In the data rows, 500 means zero.
Some points, one per row:
572,303,620,694,422,360,432,695,798,365,484,359,441,443,388,371,439,551,584,420,535,421,457,598,634,537,518
338,835,205,490,627,842,653,109,96,515,757,424,568,638,687,705,661,492,245,710,423,650,566,419,131,554,344
486,636,425,492,503,603,497,475,335,570,628,433,377,426,390,566,449,485,551,633,577,449,469,565,412,613,483
620,311,716,539,431,367,365,711,893,304,202,541,461,460,370,410,485,554,714,401,588,442,415,537,705,401,472
405,816,303,520,549,949,787,155,100,575,888,509,561,440,673,778,535,354,46,766,370,683,562,424,0,626,560
410,410,541,460,477,412,408,777,688,434,363,542,512,537,296,404,511,460,718,316,554,409,508,542,642,469,660
489,695,434,538,552,587,452,438,407,473,668,584,514,571,571,529,464,305,348,632,445,537,506,504,285,517,401
546,322,605,494,528,243,443,738,884,432,285,457,471,585,486,384,317,450,697,230,552,350,523,531,613,223,452
570,614,439,469,447,547,543,379,404,510,488,564,530,400,492,610,622,486,390,464,566,412,539,410,537,477,592
655,302,528,516,552,313,475,603,735,403,263,492,570,594,344,382,417,596,746,378,429,368,511,584,880,447,474
412,400,589,544,323,333,530,818,637,555,309,548,411,603,601,340,348,483,827,414,586,468,412,345,500,349,482
555,192,832,467,438,44,261,757,869,523,286,512,405,439,295,342,361,432,758,286,704,390,505,530,983,307,620
382,568,395,504,524,645,494,343,487,504,615,593,540,650,560,584,576,572,453,582,377,535,512,403,271,655,482
479,588,453,466,433,619,512,398,361,475,478,480,500,466,450,488,566,520,569,502,498,519,444,483,421,458,423
454,442,522,449,657,506,455,504,307,469,461,651,495,486,434,606,366,441,495,500,452,455,534,477,552,483,630
652,562,507,365,513,708,482,391,351,669,455,597,458,585,412,535,519,528,440,676,568,545,572,632,356,665,573
497,262,778,454,403,399,346,573,815,400,354,515,501,450,409,357,467,625,682,259,558,303,534,518,759,421,469
455,529,460,459,447,567,490,449,420,416,381,467,514,440,438,457,536,526,630,505,530,465,460,506,530,392,416
462,558,440,608,443,551,597,531,445,551,419,444,393,631,471,523,484,575,439,694,561,569,451,534,470,455,540
599,505,436,542,579,620,649,399,545,437,590,420,507,545,565,527,602,543,563,544,474,611,509,577,498,583,568
641,403,528,481,422,342,386,648,601,364,417,551,548,461,382,431,563,513,605,306,490,444,561,404,714,474,517
395,435,452,514,539,575,721,478,312,576,482,465,414,494,565,528,505,536,382,622,475,560,435,439,306,664,335
579,415,454,529,413,575,580,527,408,571,551,571,508,439,545,583,569,558,478,470,599,484,499,599,456,424,568
452,522,482,462,679,474,344,520,572,577,500,578,476,435,485,467,386,476,453,522,576,446,407,432,606,503,505
515,534,489,540,515,407,508,471,477,418,543,432,579,486,342,473,436,531,623,527,396,427,552,579,504,708,396
455,426,271,591,495,763,690,454,392,407,565,438,467,616,618,622,477,451,337,545,444,479,379,568,293,529,404
432,574,386,562,344,556,601,533,406,454,456,375,557,570,427,672,515,480,611,550,475,634,477,464,457,534,463
566,359,556,545,533,374,290,604,665,324,267,512,501,440,452,394,592,511,699,364,462,433,512,511,778,447,573
474,538,536,403,416,575,532,468,344,577,588,484,557,509,586,460,558,595,470,580,547,636,584,518,412,455,483
298,755,290,477,507,661,568,362,289,526,644,425,587,547,549,754,489,418,200,607,438,595,496,321,342,536,588
445,464,522,509,470,482,385,482,460,382,434,459,566,408,565,526,597,585,561,369,444,612,506,482,482,512,418
472,536,426,452,652,679,605,397,355,384,556,501,571,504,678,589,587,538,309,578,440,589,514,484,344,437,384
612,625,452,504,425,566,383,395,395,577,594,612,626,519,470,593,404,510,362,529,388,453,493,547,401,543,466
553,496,706,458,412,307,342,506,614,390,461,540,546,416,551,461,406,455,473,449,493,579,516,465,638,448,554
602,274,570,497,436,382,484,654,717,480,412,432,440,500,341,401,455,539,677,491,506,470,434,512,671,614,571
427,686,521,379,621,638,470,370,432,610,594,524,432,454,556,571,551,307,511,374,542,475,533,535,327,505,608
429,313,582,571,500,454,449,618,568,588,497,552,496,493,497,453,531,463,468,408,554,462,516,579,604,390,570
469,575,428,593,460,620,633,503,412,551,423,395,415,629,454,474,479,570,402,714,539,498,420,516,429,552,558
518,272,570,535,604,518,288,617,671,392,289,422,480,548,448,459,463,660,558,372,517,474,544,529,681,567,371
518,486,569,449,510,521,477,480,639,594,522,541,539,574,652,476,491,517,501,535,478,494,535,476,459,553,550
448,439,483,499,532,564,570,591,403,556,491,443,438,545,530,448,532,523,490,589,547,624,437,547,448,377,410
530,696,385,419,496,730,540,402,238,511,754,489,597,429,481,528,611,515,374,672,603,597,546,495,421,694,596
565,438,632,579,467,289,323,629,710,423,461,656,494,461,269,377,485,473,575,398,486,394,541,489,658,405,501
457,453,549,489,495,351,351,445,622,481,465,491,583,383,592,548,521,458,520,447,429,361,398,445,549,440,532
523,677,356,552,496,740,644,248,245,604,645,480,589,606,583,686,573,542,187,701,512,633,450,442,234,589,372
435,823,303,396,556,729,675,193,175,598,728,514,465,519,682,731,597,479,143,640,524,651,487,533,169,603,601
534,494,371,529,504,637,644,459,390,569,594,407,467,550,470,615,518,532,482,637,458,612,453,451,368,645,484
480,548,479,446,586,530,492,443,490,608,585,499,508,495,515,530,504,468,452,543,505,450,450,521,438,473,449
Then 10 other points, each followed by its number:
527,292,467,446,533,500,542,545,629,413,547,477,470,571,493,520,518,436,595,516,506,562,453,588,568,561,441 0
516,636,258,577,576,500,743,443,428,561,569,455,375,447,532,547,557,356,450,653,493,566,453,462,173,524,369 1
691,391,520,507,444,514,537,554,574,435,600,391,575,467,473,478,487,511,501,528,542,437,346,461,495,569,475 2
512,489,461,609,416,431,340,567,522,473,503,541,528,569,506,471,468,601,435,478,475,466,539,483,406,485,512 3
418,604,500,505,557,285,446,508,496,522,432,565,596,392,491,475,532,524,563,471,430,537,551,450,525,445,550 4
520,744,328,553,592,656,656,437,283,588,675,528,492,420,407,748,557,467,209,610,465,605,527,473,368,478,501 5
430,672,430,324,582,531,500,433,296,538,513,419,457,571,700,648,409,449,505,588,558,511,579,402,402,519,500 6
502,526,444,453,452,593,495,524,382,501,532,554,622,507,580,572,524,423,307,596,303,584,462,518,336,449,464 7
421,599,534,478,441,405,488,531,487,631,484,473,512,447,514,621,594,523,348,556,453,522,468,464,449,519,497 8
511,700,521,526,599,560,530,493,466,470,511,464,473,313,555,593,453,410,470,619,535,572,556,533,405,541,568 9
Which two of these numbered points are nearest to each point below, ignoring the direction in which the first points spread most? Their numbers follow each, nearest first.
671,318,554,471,478,495,492,601,635,424,530,401,574,491,456,421,419,564,591,476,557,439,332,439,543,515,580 > 2 0
499,436,518,456,530,399,439,576,478,479,376,479,519,518,440,418,499,322,511,539,516,462,490,535,473,462,517 > 7 8
526,221,768,616,403,251,108,806,852,445,251,575,556,497,345,358,327,548,735,355,623,411,521,463,836,363,627 > 3 7
488,696,366,527,550,612,599,486,339,561,627,549,490,430,455,708,506,537,257,590,506,566,502,475,395,439,547 > 5 8
527,350,682,382,472,287,350,574,698,468,343,596,480,560,419,283,421,483,846,283,589,320,577,464,915,289,614 > 6 4
376,720,399,476,617,463,531,407,289,582,636,582,581,476,523,541,627,448,430,563,406,636,530,404,375,485,533 > 4 8
518,473,373,468,503,509,499,474,440,464,577,497,547,521,625,451,496,483,324,535,441,655,465,499,580,482,430 > 7 0
555,346,577,516,586,339,416,631,584,412,324,419,463,365,517,451,439,545,536,419,548,553,560,513,700,416,520 > 9 4
440,764,443,384,484,719,572,427,287,515,664,506,532,555,636,669,523,513,396,601,494,669,586,342,261,416,500 > 6 4
612,546,404,470,536,683,636,387,394,512,728,358,564,523,526,536,515,479,343,637,480,564,369,426,300,590,513 > 2 0
653,389,519,544,442,545,559,618,573,379,466,569,531,482,438,452,524,588,631,415,454,411,422,473,706,542,429 > 2 0
404,609,511,521,610,345,492,511,461,571,458,579,540,460,519,452,588,521,531,467,457,546,542,506,466,448,545 > 4 8
519,722,303,559,567,644,628,453,354,519,641,529,490,427,457,720,510,528,203,651,469,581,518,450,391,458,579 > 5 9
485,550,367,392,510,624,525,428,318,649,604,579,626,405,548,554,547,381,423,422,354,502,485,464,383,505,514 > 7 4
562,573,451,507,503,613,483,273,396,505,605,477,560,443,623,464,556,532,328,529,422,701,513,496,369,434,374 > 7 3
551,548,330,510,464,686,654,356,362,630,775,535,424,591,507,580,457,390,493,728,489,597,530,557,479,647,397 > 0 2
518,671,379,472,469,794,656,300,176,517,717,500,503,519,440,737,526,375,292,641,501,572,524,451,109,707,460 > 2 0
528,539,646,556,590,469,333,497,557,473,421,454,491,506,426,456,444,464,561,448,574,491,570,522,526,543,461 > 9 3
391,462,544,461,402,337,407,693,623,409,345,444,507,478,432,593,423,481,478,366,494,413,552,345,645,408,592 > 8 5
411,640,463,467,503,663,479,422,327,583,594,436,481,475,619,599,625,489,303,504,427,598,485,439,362,518,499 > 8 7
612,568,611,564,418,383,393,505,575,539,371,546,498,425,473,372,644,506,484,476,514,378,457,511,689,459,535 > 8 4
460,455,336,438,619,652,650,447,436,496,658,465,482,629,526,621,578,432,448,636,448,628,499,556,397,603,408 > 0 2
352,725,356,540,587,457,567,401,320,549,641,540,625,468,581,529,598,481,404,608,380,608,558,430,327,468,516 > 4 8
433,604,558,392,470,514,411,606,510,460,400,524,475,497,551,547,466,532,556,461,525,610,583,340,508,363,592 > 6 4
498,240,674,624,373,318,218,783,786,368,267,341,516,470,371,359,327,693,801,198,478,354,479,591,939,393,497 > 3 7
448,528,426,455,417,550,555,434,519,539,475,555,575,477,594,620,584,564,411,595,552,614,471,439,387,500,509 > 8 3
673,430,450,458,634,436,500,591,552,538,487,517,496,472,428,525,521,574,497,351,510,423,557,504,534,496,421 > 5 2
488,463,657,448,483,444,429,456,613,543,420,496,544,406,449,540,453,516,530,422,460,395,507,467,571,501,571 > 8 4
559,920,219,522,600,934,744,190,0,709,957,423,451,513,592,689,650,512,76,767,432,846,575,552,108,694,600 > 5 9
355,595,479,535,582,342,500,508,450,519,454,574,567,402,536,468,563,484,555,479,412,529,538,475,491,396,513 > 4 8
567,601,488,493,585,593,487,534,373,571,484,473,521,388,596,530,566,627,433,595,606,490,514,496,510,496,685 > 9 8
625,422,501,395,608,426,405,514,525,491,481,577,449,451,440,499,389,527,448,405,570,594,527,573,492,497,481 > 5 0
500,632,390,571,496,709,578,456,318,547,608,431,402,461,607,687,446,505,303,674,595,519,409,451,488,676,405 > 2 9
483,398,419,525,517,478,252,526,381,552,328,454,382,452,601,505,487,661,665,374,580,458,519,486,671,396,463 > 6 3
550,441,591,419,464,389,436,548,610,403,421,559,528,491,543,381,474,679,584,389,541,316,571,498,674,483,405 > 3 6
536,799,278,531,649,711,700,253,389,485,688,465,418,472,374,632,527,392,329,598,367,623,561,410,333,766,479 > 5 9
550,647,368,499,559,665,549,570,422,434,553,379,471,514,434,428,449,501,412,444,604,503,308,621,636,477,374 > 2 5
578,561,402,497,550,537,603,367,328,645,681,674,524,527,531,587,564,411,311,705,512,559,512,556,387,554,567 > 5 8
442,626,367,505,573,707,549,376,308,522,638,539,469,453,541,606,527,470,303,684,663,535,537,529,344,691,500 > 9 0
573,490,447,530,608,611,651,448,593,454,548,449,478,594,523,507,592,574,617,514,461,600,473,547,582,579,556 > 0 2
399,546,521,468,485,499,453,595,530,407,470,512,461,456,465,637,523,663,519,528,507,563,540,495,570,519,464 > 8 5
635,319,521,500,444,350,354,622,657,406,402,576,547,480,597,337,411,530,553,397,536,516,477,523,819,405,453 > 7 3
547,511,490,570,397,541,413,530,444,576,468,529,557,471,507,484,468,401,438,561,526,426,523,502,386,549,440 > 3 7
674,199,633,652,377,379,412,556,807,333,230,501,527,432,402,277,476,537,702,388,489,446,411,603,848,384,555 > 2 0
549,377,623,478,472,281,311,618,690,328,381,483,374,356,359,400,452,433,769,459,598,421,554,490,709,413,315 > 9 0
438,463,588,451,450,503,488,546,526,553,430,528,483,331,504,486,436,456,569,476,593,601,519,402,543,410,641 > 9 4
589,262,677,372,431,403,348,644,631,581,367,654,435,522,503,421,422,557,732,382,553,425,559,415,675,511,652 > 6 3
571,634,455,489,554,653,503,532,332,613,531,464,533,395,642,541,540,630,416,608,576,514,494,496,496,541,706 > 9 8
524,525,543,462,564,594,420,436,503,653,483,526,440,533,343,604,529,484,389,574,683,609,463,521,373,433,662 > 5 8
515,537,615,390,587,433,375,626,653,525,436,592,470,473,399,304,534,426,450,376,571,483,511,556,700,448,507 > 5 8
380,723,376,554,646,541,573,310,267,489,579,446,462,484,589,592,559,456,402,630,370,601,571,446,300,645,511 > 4 9
417,324,620,642,430,272,588,667,745,551,353,463,499,609,385,252,455,603,627,508,666,425,425,522,516,387,382 > 1 3
384,493,360,560,498,770,707,302,434,546,613,387,481,577,541,555,419,553,475,583,326,552,303,635,514,629,483 > 0 2
574,315,689,478,551,116,345,729,794,333,326,660,577,421,447,315,379,475,703,272,600,440,536,433,857,357,464 > 4 9
418,536,525,583,378,684,541,479,426,555,478,463,526,505,486,392,459,544,499,554,441,493,449,471,372,642,569 > 3 2
560,556,539,560,481,410,372,561,596,439,577,658,503,475,313,425,524,465,520,460,454,454,518,465,567,428,481 > 5 3
482,494,429,540,543,609,512,450,396,492,555,571,540,426,530,526,509,474,371,692,671,476,536,543,440,623,537 > 9 3
547,268,637,493,357,291,500,699,897,387,211,429,470,464,359,288,404,765,807,310,553,406,467,552,764,480,519 > 2 0
382,582,564,487,525,539,498,508,498,484,463,513,498,494,560,531,558,472,539,573,520,628,593,537,594,542,529 > 9 4
406,605,461,451,500,665,496,434,330,559,669,454,422,493,612,597,609,434,323,514,461,542,475,489,341,558,503 > 8 3
555,599,326,461,673,661,627,387,346,549,640,570,387,642,511,486,523,462,360,617,485,622,514,485,347,565,388 > 0 1
547,259,681,475,518,169,418,780,893,403,241,464,486,617,486,305,315,472,790,198,554,332,532,502,715,195,458 > 6 7
429,779,386,423,534,626,572,298,268,541,660,486,456,554,660,694,590,447,208,615,521,623,537,580,290,537,554 > 8 9
557,258,769,513,525,68,303,605,724,404,260,535,435,433,466,375,429,555,795,418,551,388,528,475,691,375,633 > 4 6
